One turning vector, and how many ticks it has turned:
The counts run from 0 to 386.
[ -6   4  -8  -4 -11 -13  14  21  12  -2 -12 -14 -21  12 -12   1 -12  19
 -32   4 -16  13  32  -3 -10  27   0 -11  -7   8   1  24  -8  -9 -17  30
  12  -4  -5  -6 -26  -9  11 -23  23 -15  29  15  -1 -20   6  -7 -14 -22
  -5 -13  16  -4 -10 -12  -7  -2   5 -19  -6  17  -5  15   5  11 -11  -2
  -4   3  14  -8  11  -2   7   7  11 -22  31 -13  -5  -3]
105
[-17   4 -16  -7  -2  -4  14   5  13  19  -7 -23 -16  19 -10  -6 -21  18
 -10   3 -13   5  34  -8 -14  33 -13   3  -1   7   0   9   5   1 -18  18
  12  -9   8   1 -38  -4  20 -32   8 -13  25  22 -11 -13  -7  -1 -20 -24
   0   6  22   0  -7 -18 -13   3  15 -17  -7  15 -20  12  -5   7   8   3
  -1 -12  16   1   9   5  12  -4   8 -28  14 -11  -9  10]
304
[ -3   7 -31   1  -2  -6  21  21   7  17  -4 -12 -12  -1  -4   2 -28  24
 -24   0 -13   4  33   7   7  18   8  -3   4   5  -1  22   7  -1 -11   3
  14   9  11 -10 -40  -7  -5 -14  14 -11  39  24   5   3   1   2 -13 -30
  -3   6   5  15 -13 -11   1   5  19  -8  -8  23 -22   4  -4  11   0   0
   8   5  14   8   0   2  21  -8   5 -27  14  -1  -5   3]
292
[ 24 -11 -22  -8  -6  -9  29   1  12  27  -9 -14   2   1   4  -5 -29  19
 -28   3 -11 -12  37   0  -9  11   1   1  12   3 -18  25  -9 -11 -11   9
   4  -7   3 -11 -40 -17   5 -14   8  -7   3  19   7  -7  -1 -16 -22 -23
  -4   4  25   8 -19   3  -6 -12  13 -16 -10   8 -21   0   9  21  -1   1
  -1  -1  23   9   7  -6   2 -10   1 -10  19  -7 -14   1]
227
[  0   6 -22  -4  -4  -8  22  14  12  19  -4 -14 -22  20 -12 -15 -14   9
 -21   8 -12  -1  34  -4 -20  22  -7  -2   5  12  -9   8  -3  -8 -13  12
  13  -5   7   6 -29  -2   6 -28   8 -15  10  25  -7   0   3  -5 -14 -27
  -1   3  26  -2  -5 -12   1  13  12 -13 -23   5 -10  15  -3   0  10  -5
  -2 -17  29  10  13 -14  16  10   1 -23  15 -10  -5   6]
143
[ 16  -1 -20 -10  -8  -1  13  21  21  24 -11  -7  -8   5  -6 -15 -19  26
 -33   0 -17  -1  41  -1  -4   4   0  -4  -3   1  -9  27  -7  -7 -17  16
  -3   4  14 -11 -28 -12  -9 -15  17 -14  15  21   8   3   4 -13  -8 -34
  -4  -1  26  13 -15  -1   7  -9   6 -21 -13  11 -21   7   0  15   3  -9
   7   2  22   8   9 -13   8  -9   5 -12  30   0  -3  -6]
254
[-12   3 -19  -9  -6 -11  19  12  12  19 -10 -21  -8  11  -5  -1 -32  27
 -21   4  -6   8  37   0  -7  21   2  -5   5  13   1  16   6   5  -4   6
  19  -3  -2 -13 -42  -3  14 -27  10 -11  26  15   4 -16  -6   2 -17 -12
  -9   3  -4   6 -11  -9  -7   5  17 -12  -9  15 -16  13   0   3   5   6
   4   6  18  -2   3  15  13   1   4 -34   6  -4  -2   8]
131
[  0  14 -24   9  -7 -11   8  11  11  16 -12  -7 -19  15 -14  -8 -25  20
 -17  10  -6   9  37   7   0  18  15  -6   0   6  -3  -2   5   6 -10  11
  21   1   5   1 -35  12   8 -21   7 -14  29  24  -3   6  -6  -6 -11 -18
 -16   1   6  10 -11 -23 -11  16  15 -19 -12  19 -17  23  -5  -6   2   4
  11  -4  17   9  14 -11  19  10   0 -26  17   2 -16  13]
145
[  7   5 -16  -4 -17  -6  -7  -3  19  11  -6 -21 -21  19  -7 -12 -20  11
 -15  11  -5   5  27  11  -2  25   8 -10   2  12   1  -7  -6  -4 -14  14
  11  -8   9   3 -24  11  19 -14   1  -6  13  34 -15  -1  -5 -23 -23 -22
 -16  -2  30  -1 -11 -17  -6   4   7 -23 -14   6 -15  19  -6   1   2  -6
   7 -15  20  20   6 -19   4   3  -5 -21   3  -8 -24  12]
345
[ -2  17 -29   6  -7  -5  18  19  11  21  -4 -10 -16  18 -17 -13 -15  14
 -21   5 -10   5  32   5  -2  24   1  -5   3  10  -7   0   6  -4 -16   8
  18  -2  14   8 -36  -1   9 -21   0 -21  22  29  -3   1   4  -6 -14 -24
   0   6  18   6 -11 -15  -5  13  17 -12 -21  14 -11  23  -8  -6   6   1
   3 -13  30  14   4 -15  21  11  -4 -23  12  -1 -12   8]
144
[ 23   4  -7  -4 -19  -6  -4   0  18  11 -19  -8 -19  11  -8  -1 -17  19
 -27  17  -9  11  37   6  -2   6  21  -7  -2   5  -1   6  -7  -4  -9  21
   8 -11  -2  -7 -16   3  10 -13  15 -12   7  24   3 -14 -10 -34 -12 -10
 -20 -17   6   4 -24  -6 -11  -7   4 -27  -5  18 -11  21   2   3 -12   2
   8   0  18  12   5 -17   0   1  -6  -8  17  -5 -31  17]
210
[ 22  -4 -10  -9 -25   0  -7   0  20  18  -8 -14 -12   3  -2  -3 -14  15
 -22  23  -6  -2  42  10  -2   4  12  -7  -4  -1  -3  11 -13   3 -15  13
  12  -7  16 -11 -16   8   8 -11  14   1   5  39 -11 -13  10 -26 -22 -25
 -24 -14  27   7 -19 -13  -7   3   7 -20 -15   3 -10  14   5   7  -1 -11
   6  -5   8  16  10 -19   7  -6   4 -18  21   0 -32   5]
285
[  1  10 -26   8  -2 -14  26  11   8  11 -12 -14 -21   5   0  -5 -21  12
 -31   5 -14   5  42   2  -8  17   3   1  12   1  -9   9  -6  -4   0   3
  19   2   1   3 -33  -9  10 -17   6 -20  24   6   3   1   1  -6 -19 -31
  -8   2  14   2 -13  -7  -6  12  15 -17 -19   5 -13  11   7   0   0  -1
   6  -5  27   4  11 -16  16   6  -6 -13  31   5  -6   3]
43
[ -2   1 -19 -11 -11  -9  11   2  15   4 -13 -13 -18  11 -20  -9 -17  21
 -35   3  -4   4  22   4  -4  19  -1 -12  -1  -3  -4  31  -8 -14  -8  14
  -1  -7   0 -14 -32  -2  16 -17   8 -16  24  21  -4 -17  -1 -19 -22 -22
  -7 -10  21  -5  -5 -12   7 -11  12 -20  11  14 -23   2   6  25 -10  -7
  16   4  14   1   0  -7  -9  -9  14 -23  13 -13 -13  -4]
165
[ -5   3  -4 -14  -2  -9  -8   7  24   8 -17 -17 -14  16 -13  -1 -25  33
 -23   4  -6  15  24   0  -1  16   5  -8  -1  11   6  20   4  -6 -17  14
   1  -2   5 -10 -34  -4  14 -26  11  -3  22  24  -2 -17 -12 -23  -5  -8
 -11  -1   7   5 -11 -14  -4 -11  -2 -29  12  27 -11  10 -10   5 -10   0
  13  10  13   7   0   8   4 -12   1 -29   7 -14 -12  15]
368
[ 18 -11 -22 -14  -8  -4  23  -9   2  21  -6 -19  -4   1   7 -13 -29  19
 -23   5  -9  -5  40   4   5   9   0   4   8   2 -11  19 -11   0  -2  -1
   3  -2   4 -10 -36 -14  12 -18  -1 -13  17  12   8 -11  -6 -17 -25 -29
  -4  14  27   8  -6  -2   4  -6  19 -22 -13   9 -29   5   7  16  -1  -3
   6   4  22  10   8  -4  -1  -2   1 -15  17  -8 -13   0]
228
[-20   2 -20   2   1 -14  17   5   9   8 -11 -17 -17  15 -17   4 -24  18
 -12   2  -2  -1  27  -8 -14  34  -9  -7  11  10  -4  16   2 -18  -8  12
   3  -4  -2   5 -43  -4  20 -21  13 -25  27  13  -8  -4  -8  -6 -20 -26
   2  -4  27   0  -9  -7 -14  -1  13 -15  -1   5 -18  10  13   6  -3  10
   1  -8  23   1   8  -4   7   0   4 -19  13  -5  -6  12]
203
[ 20   4 -17   1 -21   2   6   7  20  26  -3  -7  -7   7  -8   1 -17  11
 -23  18  -6  -5  29   7 -10  14   3  -9  -3   9 -13   4  -5 -11 -17  15
  13 -17  16  -6 -23   2  -1  -8  11 -10   0  37  -5  -5  17 -19 -17 -18
 -17 -17  26   2 -19  -7  -8   2  12 -13 -30   5 -13  23  -6  12   8 -12
  -5  -8  24  25   5 -27   4   2   0 -12  17  -2 -30  11]
111
[  0  -4 -25 -12  -2  -3  16   4  23  36   1 -11 -12  14  -3 -10 -20  17
  -7   2  -7  -3  41  -6  -7  15  -2   2   8  16 -16  18   4  -3 -20   5
  10   2  13  -6 -32  -3  -4 -23   7   7   7  33 -12   1  -2  -7  -8 -15
  -3  14  20  13 -18 -13 -12   3  11 -19  -6  20 -19  12   1   2  13   1
   6 -10  15   6   9   4  17  -2  -2 -25   8  -9 -12  13]
157
[ -7   7 -16  -9  -2 -12  11  21  24   8 -16 -20 -12  20 -13  -2 -21  22
 -39  -8  -8  15  30  -6  -2  30   3 -16  -3  16   0  18   1 -21 -15  15
  -6   0   7  -3 -25 -14   6 -24   8 -13  25  17   4  -9  -1 -14 -11 -24
  -3  -4  11  -4  -9  -6   2   1   5 -22  -4  17  -8   7  -3   5   2   5
   8   6  17   4  -4  -1   1  -6   8 -24  17  -8   1   8]
32
[ -8  -9 -13   3  -4  -3  16   3  17   5 -11 -16  -6   2 -11  10 -27  19
 -18   3  -4 -10  30   4 -15  25  -2  -9   9   4  -6  28   0 -21 -12  12
   7 -11   2  -8 -40  -3   0 -13  23  -4  27  23  -5 -17   4 -11 -17 -23
  -7 -13  15   1 -21  -8 -23  -5  12  -6   1   7 -17   3  11  22  -5   3
   1   3  -1  -4   2   6   7 -17   9 -22  24   1  -9   7]
263
[ 19  13 -18   4 -12  -7  10  -2  16  18  -9 -14 -17  14   7  -4 -29   8
 -18  18  -4   2  43  13   7  11  13  -8   3   6 -11   3 -12   2  -2   0
  19  -5  10  -5 -21   1   5 -12  -5  -4   9  32  -5   2  -1 -21 -26 -21
 -20  -1  17   5 -19 -14  -3  13  12 -22 -16  12 -16  18  -1   0   5  -2
  10 -11  24  19   8 -22  11   5  -5 -18  13   3 -25  16]
11
[  7   8 -14   7  -6  -9   1   8  15  12  -9  -7  -8  11 -24   8 -21  21
 -27   6   0  12  18  11  -2  15  19  -9  -6  14  10  13   8  -8 -18  22
  13 -23  -1  -3 -36   4  10 -12   7 -16  15  31  -2 -11  -3 -17 -13  -9
 -11 -16   1   8 -24 -14 -10 -11  11 -15   1  25 -14  22  -9  15 -10   7
   9   5  14  10 -10  -8   8  -5   5 -31  -3  -2 -24  20]
135
[  6   2 -10   2 -14 -11   1   2   6  -6 -19 -10 -20  -2 -17  -3 -13  22
 -27  15 -11  -3  38   2  -7  11   3  -7  -7  -6   6  14  -8  -8 -15  22
   7  -7  -9  -8 -22   6   9  -9  20 -26  30  17  -8 -17   4 -22 -16 -24
 -19 -24  15   5 -16 -13 -12 -12   2 -19   1  15 -12   9   9  14 -16   2
   5   1  12  -1  14 -13   6  -5   8 -10  36   3 -25  -4]
77
[  5  -1 -24  -3  -6 -18  29  -6   9  20 -10 -15  -4  15  -3  -3 -24  10
 -23   7  -4  -7  42  -8 -17  20  -3  -3  12  10 -18  19 -12 -18  -2   9
  12 -15  -6  -5 -30  -6  18 -17   4 -19   4  17   0  -9  -2 -20 -23 -12
  -4  -3  17  -3 -14   2 -15  -1  23 -14 -17   3 -18  10  10  12   4   4
  -1 -13  27   9   4 -20  -5  -1  -4 -18  15  -2 -15  13]
375
[ 19  14 -20  -8 -13  -4   0  12  16  18  -9   1 -20   8 -12 -14 -19  21
 -24   7  -6   5  39   5   8   1  14   7  -1  -1  -5   1  -1  10 -12  15
  11   3  11  -6 -28  -3   5 -17  -3 -18  12  22   1   7  -7 -19 -10 -20
 -13   1  17  17 -17  -7  -1  -1   6 -29  -5  27 -19  25  -6  -1  -4   0
  18  -4  23  12   6 -14  11  10  -3 -14  10  -5 -22   4]
182
[  5  -3 -19   2  -5 -13  16   2  15  13 -12 -14  -3   3 -16  12 -23  13
 -32  12   2   1  31   6  -5  16  14 -12   5   3  -6  36   2 -13   4  11
  17 -15  -9 -22 -33  -3   5 -16  14  -6  19  26   1 -22   1 -12 -17 -17
 -13 -18  -4   3 -22  -6 -10  -8  12  -6   7  14 -19   3   8  21  -8   3
   4   7   7   5  -8   0   1 -14   7 -29  11  -1 -14   8]
163
[ -1   2 -21   9  -1  -8   8   0  14  17  -7  -8  -4   7 -21  15 -27  19
 -18  10   3  -1  27   3 -11  23  12 -11   5   6  -2  31   6 -17 -10   9
   7 -17  -5  -8 -34   9   3 -13  19  -1  24  29  -4 -11   4 -14 -11 -10
 -13 -15   5   8 -29  -9 -18 -11  16 -11   5  18 -18  11  10  17  -2   8
  12   0   9   3 -11   4   3 -16   6 -30  11   3 -18  19]
162
[ 11   1 -17  -6 -10  -1  14  12  16  36  -1 -13  -8   7   5   1 -24  18
  -8  10 -10  -4  45   4  -4  11   9   4   3  14 -15   5  -4   6  -4  -2
  14  -2  15  -1 -38  -6 -13 -11   6  -1   7  33   0  -2   5 -11 -15 -22
  -9   3  15  10 -24  -7 -15  10  10 -21 -27  17 -15  19  -3   2   9  -1
  -3  -5  21  16  13  -8  22   0  -7 -19  24   2 -14  16]
84
[-12  11 -19   1 -11 -15  14  19  16  20  -9 -18  -9  16  -6   2 -24  17
 -31   7  -7  17  35   4  -7  29   6  -9   2  25  -4  14   5  -6  -2  13
  21  -8   4  -4 -40  -1   4 -27   9 -10  20  20   3  -9  -2  -5 -18 -15
  -6  -6  -5   2 -20  -9  -9   9  18  -6 -17  17  -4  22   0   0   9   3
  -2   3  26   3   4  -1  18   2  -2 -34   8   2  -6  16]
306
